Each row has a name. Each question is about the rows just above it. Places in a row count from 0.

Z: [125 109 213 135 148 171]
K: [101 107 131 159  99 135]
Y: [101 107 131 159 108  95]
F: [129 143 142 138 111 181]
W: [135 136 135 159  99 135]
Places of [135] in row W:	0 2 5
Places of [107] in row Y:	1

M: [197  87 140 155 159 106 192  62  83]
D: [194  84 140 159  84 106 191  58  84]
N: [197  84 141 158 155 193 193  58  83]
P: [202 124 137 116 218 112 181 108  90]
Places of [84] in row D:	1 4 8
At which places does M hold [192]?	6

manel: [112  93  81 118 120  92 142 134 115 101 131 148]
Sitig: [117 133 118 135 117 132 133 133 133 141 133 126]
Folam: [ 94  88 118 118  43  80 102 164 150 161 104 177]
zabi: [131 113 116 121  43 127  98 186 131 144 135 147]
teba: [106 142 126 157 146 112  94  81 154 145 109 173]
Povi: [133 204 110 106 152 149  92 130 111 120 150  81]
Goze: [140 134 153 133 140 137 127 110 136 119 123 124]
Sife: [117  81  81 141 138  81 124 125 124  96  81 128]
Vidus: [143 115 152 140 131 120 116 124 134 103  75 121]
Mal: [123 149  87 101 167 111 110  82 118 113 138 101]
At which places does Sife hold [124]?	6 8
Every place of [81] in Sife:	1 2 5 10
Every place of [117] in Sitig:	0 4
At which places does Sitig hold [118]?	2

sipi: [133 149  69  69 112 133 133  69  69]
Vobep: [113  84 139 194 139 111 139  46 173]
Zemop: [112 109  59 188 191  90 118  82  61]
tir: [145 140 164 158  41 104 133 157 128]
Vod: [145 140 166 134  41  50 166 123 117]
gol: [112 109  59 188 191  90 192 144 188]
At which places does sipi hold [133]?	0 5 6
At which places does sipi hold [69]?	2 3 7 8
At which places does Zemop hold [191]?	4
Every place of [191] in gol:	4
At which places does Vobep hold [139]?	2 4 6
Every place of [166] in Vod:	2 6
Places of [188] in row gol:	3 8

Vok: [108  70 133 158 109 104 117 101 168 134]
fepu: [142  41  80 142  92 167  83  83 167 116]
lage: [111 161 130 130 112 112 196 161 112 130]
zib: [158 142 117 169 146 146 136 132 140  82]
At which places does fepu hold [167]?	5 8
Every place of [83] in fepu:	6 7
At which places does zib hold [132]?	7
At which places does lage hold [112]?	4 5 8

neb: [209 206 201 215 172]
Lukul: [175 186 195 182 174]
Bif: [181 193 185 185 193]
Pebim: [157 162 165 162 197]
nad: [217 183 199 179 183]
viv: [180 188 180 177 177]
Every place of [199] in nad:	2
Every place of [185] in Bif:	2 3
Every place of [175] in Lukul:	0
At which places does viv hold [180]?	0 2
At which places does nad hold [183]?	1 4

S: [117 123 116 135 137 155 122 122  77  99 137 139 134 134 124 105 134 135
 145 136 226 115 120 130 108 131 137  70 129 155 127 177 124 137 140 102
 116 129 115 122 110  95 114 170 137 151 130 124 130 133 127 119 176 138
 124 141 129 168 124 156 113 137 132]
T: [153 165 132 119 127 106 118 142 106 114 134 168  92 104 137 129 118 114
 131 127 112 103 113 141 107 126 129 135 148 127 122  94 108 114 141 126
 140 141 118 134 112 117 130 129 132 130 135 121 145 148 130 120 134 140
 134 107 131 146 146 125 139 101 139]
G: [110 147 136 131 137 119 126 113 164 129 123 131  71 148 121 142 140 118
 140 156  71 172 136 128 126  88 124 118 128 129 125 142 110  98 112 150
 100 120 147 141 118 121 114  85 135 131 135 140 116 150 124 123  99 127
 140 146 141 149 151 116 132 148 127]
Places of [155] in row S:	5 29
At which places does G hold [136]?	2 22

buvit: [137 135 155 143 119 104 120 142 129 138 126 115 126 135 139 127 133 102
 149 146 131 127 139 126]
fave: [124 127 121 125 130 131 128 127 128 127 129 133 125 124 126 130 127 206
  65  78 119 126  92 136]
kuz: [116 118  90 103 145 165 142 110 126 114 126 145 132 112 107 129 126 165
 100 104 124 124 111 130]
rap: [104 104  38  77 163 206 159  87 123  96 129 167 138  99  80 135 122 209
  63  75 119 125  93 136]
Punu: [146 119  88 105 146 163 142 113 127 116 128 146 131 115 110 129 146 165
  99  83 124 129 114 130]
mar: [147 145  96 171 101  66 104 122 129 150 127  96 122 152 122 126 133  63
 179 167 134 130 121 122]
Vezi: [137 135 155 143 119 104 120 142 129 138 126 115 126 135 139 127 133 102
 149 146 121 125  93 136]
gakob: [130 130 121 131 130 131 131 130 128 127 129 133 125 124 126 130 131 132
 125 125 130 127 124 128]
ninu: [102 105  40  78 165 208 158  88 124  98 126 169 136  99  84 126 126 102
 131 144 130 126 137 126]
At which places does mar hold [122]?	7 12 14 23
At which places does ninu hold [84]?	14
Every place of [130] in gakob:	0 1 4 7 15 20
Places of [146] in row Punu:	0 4 11 16

Segi: [195 140 187 143 195 111]
miz: [165 170 169 144 190 120]
Keda: [180 164 184 147 217 124]
sur: [175 146 142 129 210 133]
Ladir: [165 151 118 139 187 118]
muk: [184 132 180 137 198 126]
dev: [196 145 196 103 196 103]
Fozat: [173 148 182 146 196 114]
tigaf: [172 143 163 140 203 126]
gok: [177 153 138 144 209 120]
At which places does Ladir hold [139]?	3
Places of [196] in row dev:	0 2 4

dunuk: [119 120 117 113 126 143 128 161  96 112  94 105 117 103 158  94 100 117
 143 143 162  96  91 118 101 117 140 156 145 141 158  96  95 144 141  96
 141]
pefaz: [124 117  85 112 137 169 124 169 201 108 101 104 169 104 157 125 108 115
 160 154 113 120  85 110 104 115 130 170 151 149 175 128  86 144 144  97
 135]
lur: [112 140 112 137 106 114 127 109 134 136 110 141  79 124 141 135 124 144
  76  96  91 141 180 164 136 135 134 102  92 111  76 145 175  98 112 112
 141]
At which places does dunuk hold [143]?	5 18 19
At which places does dunuk hold [117]?	2 12 17 25
At which places does dunuk hold [96]?	8 21 31 35
Every place of [124] in lur:	13 16
Places of [112] in row lur:	0 2 34 35

nogid: [182  81 103 128]
vovov: [216 216 216 159]
suri: [ 59  38 215 139]
baze: [146  41 104  70]
botuv: [ 74  42 201 151]
Zuvum: [213 162 130 218]
kop: [162 147 162 162]
bug: [140  84 140 140]
At which places does kop hold [162]?	0 2 3
Places of [216] in row vovov:	0 1 2
At which places does bug hold [140]?	0 2 3
At which places does botuv hold [201]?	2
At which places does bug hold [84]?	1

Zoki: [124 137 139 142 140 132 136 147 138 134 133 143 127  92 126 126 144 126
 128 134 141 122 128 127 131 122 123 120 134 130 124 144 131  72 143 135
 129 117 151 119 125 122 130 122 119 119 133 138]
Bafa: [124 137 139 141 133 132 140 132 138 110 133 136 128 113 126 126 133 126
 128 134 141 122 128 127 131 122 123 112 134 130 133 129 131 146 128 131
 129 117 128 108 125 135 130 122 129 129 133 126]
Duro: [124 137 139 142 141 132 136 132 127 134 133 143 127 113 126  96 114 126
 128 134 141 139 129 127 131 122 123 138 134 162 132 137 107 117 160 135
 129 117 123 105 125 127 130 122 119 119 192 138]
Rami: [141 137 137 142 132 132 136 132 122 134 133 143 127 121 126 126 114 126
  90 134 137 122 128 127 127 122 123 124 134 130 132 109 152 137 143 135
 118 117 119 100 125 127 130 122 112 119 129 146]
petot: [124 137 139 142 138 132 136 132 138 134 133 143 127 108 126 126 124 126
 128 134 141 122 128 127 131 122 123 124 134 144 142 129 119 113 143 135
 129 117 119 100 126 134 130 122 119 119 133 138]
zukog: [124 137 133  99 130 132 136 132 138 134 133 119 127 113 126 135 114 126
 128 134 141 113 128 127 131 129 124 118 134 123 132 115 131 152 131 135
 113 117 119 100 125 127 130 122 119 119 110 138]
sope: [124 145 139 136 138 132 132 132 138 134 133 143 127 120 126 126 114 126
 128 129 134 127 142 127 131 122 123 132 134 130 132 126 131 117 143 135
 129 117 119 100 125 127 130 122 119 119 133 138]
fiv: [124 118 139 142 138 132 139 132 118 134 133 143 127 113 118  85 114 126
 136 112 141 122 129 126 131 122 123 124 139 136 132 129 119 117 143 135
 166 117 134 100 125 127 130 139 131 119 202 138]
Bik: [124 117 139 142 138 134 136 132 138 138 133 167 127 113 126 126 114 126
 117 134 125 122 128 137 131 122 123 124 142 147 142 119 131 117 143 135
 129 117 112  96 125 127 130 114 119 118 171 162]
At which places does Rami hold [124]?	27
Places of [133] in row Bafa:	4 10 16 30 46
At which places does fiv hold [139]?	2 6 28 43
Places of [117] in row Bik:	1 18 33 37

Giz: [156 174 114  46 156  76 146 131  82]
sug: [167 152 135 152 167 167  90 167 135]
buk: [ 96 144 116 112 141 125 168 129  80]
vopom: [149 132 102 142  91 112 129  94 152]
gurub: [122 126 165 122 115 134  77 126 122]
beb: [142 174 114  46  90  76 146 131  82]
Places of [122] in row gurub:	0 3 8
At which places does sug hold [135]?	2 8
Places of [167] in row sug:	0 4 5 7
Every place of [112] in vopom:	5
Places of [76] in row Giz:	5

Ravap: [131 135 123 129 135 146 132 216 130 131 179 132 155 158 134 130 153 130
 124 137 144 150 141 135 137 129 131 133 139 129 131]
babev: [134 133 133 130 134 202 138 168 147 140 150 137 175 172 152 136 162 135
 140 154 162 140 159 133 149 137 133 132 143 142 133]
Ziba: [132 136 126 129 130 141 130 146 133 130 135 130 161 134 138 129 134 128
 174 131 132 146 131 135 136 154 145 135 129 129 145]
pebe: [135 127 134 129 133 144 134 146 131 131 138 133 139 133 164 129 131 130
 156 130 130 132 133 130 161 142 134 128 134 127 130]
bavuk: [132 136 126 129 145 141 130 146 145 129 135 130 161 134 138 129 134 128
 174 131 132 146 129 135 138 137 145 145 129 129 145]
purul: [131 133 130 129 148 152 133 132 132 131 136 148 148 144 132 130 142 128
 140 136 136 142 136 136 145 132 132 132 134 131 132]
Non: [153 129 127 129 131 143 130 142 135 130 132 128 141 131 133 129 132 128
 143 131 129 136 132 136 134 140 133 131 127 128 135]
Leme: [132 128 131 129 131 136 131 154 135 130 142 127 138 136 136 129 133 128
 131 130 128 138 131 130 139 133 133 130 131 129 132]
salep: [131 129 130 128 132 147 131 145 129 129 137 134 139 136 155 129 133 127
 181 131 132 144 134 138 179 132 132 131 136 129 132]
At which places does bavuk hold [129]?	3 9 15 22 28 29
Places of [132] in row purul:	7 8 14 25 26 27 30

tovoz: [132 148 108  98 116 112  68 112  81 113 110 104]
sani: [104 208 163 115 193  81 161 181 117  71 110  75]
bibi: [ 72 160 109  73 140 120  89 109  95 140  84 135]
mafud: [160 148 181 205 115 148 181 181 187 181 184 148]
pid: [ 87 107  95  99 123 123 118  82 118  91 135  91]
pur: [138  83 136  66 120 155 130 120 109 110 118 161]
kub: [111 102 180 108 164 164 163  89  89  91 172  79]
At which places does pid hold [123]?	4 5
Places of [164] in row kub:	4 5
Places of [181] in row mafud:	2 6 7 9
At which places does tovoz hold [98]?	3

gose: [109 130 127  90 163 143 109  88  85 114 148 135 183 207  85  99 140 190
 137 208  92 117 192 128 126 166  75  77 170 150  92 122 147  89  86 107
 181]
fuv: [128  95 112 137 166 138 120 146  82 138 103 119 100 107  95 153  82 112
 166  89  82  95 111 135 133  82 161 166 118 131 113 118 120 119 132 126
 114]
paza: [129 116 113 137 129  96 120 145 148 112 105 118 101 152 112 153 152  94
  85  89 152 120  88 135 133 119 159 166 118 130 115 152 121 137 132 126
 113]
Places of [119] in row fuv:	11 33
At which places does fuv hold [138]?	5 9
Places of [120] in row fuv:	6 32
At which places does paza hold [152]?	13 16 20 31
Every place of [166] in fuv:	4 18 27
At which places does fuv hold [112]?	2 17

gakul: [137 111 128 137 139 128 125 149  80 149  80 137 103 128 165 152 158 158
 164  80 138 128 137 128  80]
veva: [142 140 145 142 124 144 147  70 151 143 139  49 158 134 143 130 145  68
 126 145 143 151 139 137 168]
gir: [114 136 125 105  93 138 163 188 113 191 136  47  84 157 135  94 101 197
  83 109 156 108 140 170  99]
Mirik: [112  95 145  94 129 155 109 184 157 182  93 164 107 129 137  93  99 163
  88 113  92 108 100 137 128]
zivil: [127 131 169 145 134 141  91 100 170  92 127 215 161 101 143 145 137  90
 151 141  95 147  96  81 186]
At which places does gakul hold [128]?	2 5 13 21 23
Every place of [130] in veva:	15
At which places does gakul hold [164]?	18
Every place of [94] in Mirik:	3

Pagam: [182  58 190 166 148 157 153]
mezoz: [121 152 130 130 163 169 101]
Leg: [128  58 183 188 138 128 150]
pim: [112 181 114 115 156 164 109]
zupu: [129  34 130 180 135 129 129]
Dizu: [129 129 129 206 164 129 164]
nifaz: [178  53 185 189 140 129 145]
bod: [146 126 138 144 122  98 151]
boz: [182  58 190 195 148 157 153]
kulu: [153 103 159 162 148 147 132]
At which places does zupu hold [129]?	0 5 6
Every place of [129] in Dizu:	0 1 2 5

zelek: [ 84 187  89  61]
Lakat: [186  81 130 115]
Gufe: [ 81 112 112 104]
Laza: [174  87 103  89]
bunug: [179  83 127 114]
Sati: [129  84 162 101]
ritek: [ 90 122  90  90]
Vas: [183  64 116 117]
At which places does Gufe hold [104]?	3
Every place of [90] in ritek:	0 2 3

taz: [140 125 102 134  96  96 134]
furu: [101 144 127 110 144 144 144]
buvu: [126 127 121 127 124 126 128]
Renu: [151 134 204 152  88 167 134]
tez: [104 102 116 139 102 104 102]
At which places does furu hold [144]?	1 4 5 6
At which places does buvu hold [127]?	1 3
At which places does tez hold [102]?	1 4 6
Every place of [151] in Renu:	0
Every place of [88] in Renu:	4
Every place of [126] in buvu:	0 5

